One turn or mirror swaps these rows in pairs. Which row does each one swap with?
led: [  1  -2 -13  -3   3  -3  27   1 -11  -1  29 -19  15 -54  -9  -6  22 -13]
Dev: [ 32   9 -15 -41  -2  10  19   1 -16   8  -2  15  13 -25   1  18  26 -21]
sodor: [-12   2 -26  17  15 -11  12  32  16 -31  11  38  -5   3  -6   1  12 -21]
tov: [ 21   0  -2  -8  13  -3  14  30   9 -11  22   7  28 -28   6  28 -15 -13]
rol: [ 40   7 -10 -18   3   2   4 -18  31 -10  20  -8  -8  15  -5  -4   6 -12]
tukur: [  4  -6  -2  28 -27 -25  10  36  -2  14   7  16   6   9 -19 -28 -15 -18]
peb: [ -5  -7  -8  -8 -34 -12  -3  24   7  -2   2  20  14  -5   6 -50   0 -18]
Pasi: [ -9  13 -28   2 -16  -6 -10  15  38  -2  -1  35  -1 -10   0   8  -3   3]
dob: [ 23  -1  -8  24 -37   2  17  15  -6  -9  10 -18   7 -30  -6  -7   3  23]
Sobi: [  7  -6  -8   3  -6   7  32 -17   2 -16  -2  -5 -24  36 -13 -27  21 -18]
Dulud: [ 20   0  -9 -21  -1   0  -8  25 -14   5  10  -2  10 -58  -4   5  -4  -9]
rinu: [ -2  16   5 -25  27   0   5  20  -8 -14   8  12  18 -44   4  -1  -4 -15]
tumu: [ 14  -9   0  49   0  -1  24  21 -28 -15  14   6   2 -29   0   3  17  -9]
Zuz: [ 13  -7 -11   3  -6  -4  11  12   9  -8  12  10 -39  28  -1 -15  36 -44]
fab: [ 21 -11  17  -6 -17  10  22  -6   4  -3  22 -13 -24   1 -15 -37  32   3]
gugi: [ 16 -14  -5 -13 -22  18  10 -29 -17  22   1   9 -12 -10 -14 -25  -2 -24]
Siba: [  7  -5   4  -5   5  -7  31  15 -30  -2  20  -7 -30 -13  33  28  29 -13]
domug: [-24   4  -4  22 -13 -15  36  18 -30 -12  -8   0  14  19   6  -8  19   8]
ruro: [  4 -10   6 -16 -22 -24  -9  18 -21   9 -10   9  -7  22  -7 -34  29   5]
foza: [  0  14  -7   2 -21 -32  24  -9 -23  31   9  -3 -24  -1  12   1  -5  11]
Fabi: [ -7   3  -1 -12  22   2  20 -14 -25   6  -4  -2 -31  -8   8  33  11   4]
vafu: [-32  -8  -3   6   2 -19 -13   5  21  10  12  20  -1  -7  -5 -31  21 -18]
dep: [-11 -13  -9 -51   6  -7   2  -1 -12  -9  14  -4 -14  -1   3  -6  -8  14]
rone: [-16  12  -1  -7 -32 -15   9  18 -12 -23  15   3  16 -20  19 -12 -18   9]
Zur: [ 17   8 -18  14  23  19  -2   8   4 -11  -8   8   5  -4 -30  25  23 -23]
buni: [ 20  -8  -6  -8   3  -3   1  34   5  -5  17 -37 -25  17 -13  10 -14 -22]
gutig: [ -4 -17  14   3  -1  -7  -5  18 -17  31 -25  15 -23  -8   1 -15   0 -36]
ridi: [ -3   7   7  11 -14 -12   6  19 -15  -2  -2  13   5 -14 -19 -57   1 -26]
noli: [ -4 -16   9  27 -14   9  18   2   9  21  -3  27 -23   7  10  -3  41 -15]
deni: [ 19  12 -13   8 -21   8 -25   5   8  -8   7  12  -4 -28 -26  -7 -16 -28]
novu: [ 34 -13 -15 -38  -4   3  -5   0 -16  -9  11  24  -2 -32   5  18   6   0]
luroz: [ 20  -2  15  10 -17   4   6  19   0  38 -27  15 -20   6  -2  15   9 -25]
lofos: [  2  -1  -2  -6   4   0   4  27   9 -14  11  11  -9  54  -2  -5 -10  -7]
monev: [ 13 -10  -8 -41   9   3  37  25  -4 -26   2 -20   9  -9   7 -13   4 -29]
ret: [-10  14 -20   3   1 -33  36  18  -5 -26  20  16 -23  16  19  -7  18   5]
zan: [ 25  -6   1  34  12   1  43  25 -15   6  10  -5   2 -35 -11  -8   9 -22]
mut: [ -1   3   3   7 -20   5  30   8  -3  24   6   3  -3  16  33  11 -18 -35]
popub: [-15  13  -3 -32  -1  -2  21  -4   3  21  14  28 -35 -21   4  15  16   0]
lub: [ 20   0  -3 -31 -11  -5  41  40   7 -19   0 -21  -1  15   5   7  10   0]
dapa: [ 15 -23 -14 -13 -44 -19   3   7 -19  -3   4  29 -11   8  -4 -37   9  -1]
bunu: [-16  -3  -4   7  29 -22  16  39  24 -11   7  29  -4   8   6 -14   5 -12]
zuse: [ 29   7  -4  12  -6  17  34  11 -38  20  12  -2  -6  -3  -3  27 -10 -16]
ranos: [  6  -6 -21 -17   6  -2  39  29   3 -19  20 -15 -24 -10 -14  19  39   5]
vur: [ 42   3  -2  36  10   4   7  -9  -7  -3  13  11 -26 -14  -3   7  27 -22]

vafu swaps with led
rinu swaps with ridi
luroz swaps with lub
tumu swaps with sodor
foza swaps with rol
peb swaps with Dulud

One turn or mirror swaps these rows in pairs. Which row does each one swap with?
luda: [ 14  -2  -7  55 -20 -26  10   9  -7   1  -8 -28  14  15  -8  16]
fil: [-34  -4 -29  46   4   0   6  34  -5  38   9 -23  -1   4 -16  27]
lagaz: [-25  -6 -20  35  54 -28  -3 -42  23  15 -29 -28  -4  18   3  14]
linu: [  8 -20 -33  48  16 -37   1  27  11  32 -19  -4 -29  38  21  -3]
gupa: [-31 -16 -30  38  57   7 -13 -18  -9  25   2 -44  -4  22   6  29]
buvo: [ 16 -14 -16  47 -18 -36  18  14  -3   0  -4 -26  13  13  -8  31]
Zuban: [ 13 -24 -43  54  20 -41   1  21   9  39 -17 -10 -28  40  17   3]
muto: [-20  -4 -22  50  16 -32  -4  18  36  24 -14 -64  -8  11 -36  39]
rufuv: [ 11   0 -22  30   6 -25  18   4 -16   6  13 -23  25   9 -19  33]
ligi: [ 26 -16 -32  27  36 -21  -4 -14 -21  10 -10 -42 -15  50  16  12]
Fifud: [  5   9 -26  25  29  -4  22  23 -16  24  12 -16  -6  -4   0  20]
Fak: [-33 -12 -33  39  53  -5  -7 -21  -5  22   6 -52   0  17   6  39]
sadak: [-22 -27 -36  45  30  -8 -17  -7   2  43 -22  -7 -27  30  27   6]
rik: [  0   6 -25  32  29   1  19  16 -20  33  10 -11   2  -5  -8  21]
rapu: [  8 -27 -38  54  15 -33 -12  20  11  39 -17  -8 -30  38  15  -4]
Zopa: [-30  10 -17  35  32 -23  22 -10  17  24  -9 -48  13  -5 -29  41]
Neza: [-16  -2 -38  24  58 -32   5   0  24  26 -11 -65 -13  39 -21  14]
Dumun: [-28 -17 -36  35  44  16 -13  -8  -7  37 -16 -21 -24  21  15  13]
gezez: [-35 -34 -25  72  -5 -30 -12  10  27  23 -10 -26   2  16  -5  31]
Vapa: [ 28 -30 -37  43  25 -36 -15 -11 -10  13 -15 -45 -17  49  14  14]
Muzi: [-41 -22 -27  68  -7 -22  -8  27  21  27  -3 -20  -3  21  -5  22]
Mema: [ 27  -7 -28  41  27 -11  -7 -16 -23  17 -19 -47 -14  49  10   6]
zon: [-13 -16  -8  37  19 -39  14 -12  43  14 -33 -25   0 -11  -8  33]
Zuzu: [-28 -14 -32  38  50  15 -11 -15 -11  37 -11 -27 -15  19  14  29]
sef: [ 12  -6 -20  20  36 -21  30  14  -7  28   3 -13   3  -8   1  32]
Lod: [  5   7 -29  29  30  -3  29  23 -21  33   4 -14  -4   3  -2  26]
Kuf: [ 12  -8 -15  41   0 -29  15   3 -16  -5  10 -31  21   4 -10  30]
Pel: [-30  12 -27  31  38 -22   8   6  21  17  -2 -65   7  26 -36  24]
Kadu: [  0   8 -15  23  35  -4  -8 -23  -3  22 -33 -46 -14  51 -16  -1]
Voto: [  6   6 -20  30  31  -9  25  23 -17  26  12 -14  -2  -6   1  23]
Bam: [-40 -17 -32  60  -9 -10   0  29  16  34  -7 -15  -4  12 -13  20]
roliz: [ 13 -22 -47  50  13 -39   2  17  11  38 -19  -5 -29  36  16   0]
liro: [-34 -33 -27  69   2 -40 -14   2  31  18  -9 -37  -4  15   6  36]
dib: [ 27   0 -24  26  30 -10  -3 -16 -21  16 -22 -43 -14  50  -5   3]
nubat: [ 15 -27 -40  38  30 -51   5  26  15  35  -9 -19 -22  42  11   4]
reze: [ 30 -30 -33  35  21 -37 -24  -3   2  15 -18 -32 -22  46  17  13]
Tifo: [ -2   0   3  45 -18 -20   3   2  20  15 -36 -31   0  16 -31  18]
vime: [-10   9  -9  25  36 -35  12 -11  23   8  -4 -36   3 -16  -4  43]
Gepo: [-19 -19 -22  43  38 -43 -19 -11  43  24 -31 -48 -27  34   7  12]
fefem: [-18   3  -1  40 -13 -17  10  -4  25  11 -34 -36   3  10 -33  19]
kom: [ -5  -9 -45  44  36 -61  -4  -8  34  31 -18 -52 -18  43  -7  23]
Tuv: [-27   3  -9  47  -5 -25   3  -3  35  17 -30 -42  -1  -1 -28  35]
kabam: [-11   1 -21  25  35  -6 -10 -25   9  21 -39 -54 -21  48 -14   1]
Fikuf: [-25   5 -27  30  48 -16 -12 -27  18  23 -29 -55 -18  42  -8   7]
Kobir: [ 18  -3  -4  45 -23 -30   8   9   4   3 -18 -24   4  18 -19  13]
gumo: [-11 -20 -15  41  26 -33  -6 -28  42  20 -48 -30 -16  11   5  26]

Neza swaps with zon
gumo swaps with Pel
Bam swaps with Dumun
rik swaps with rapu
Kuf swaps with Vapa

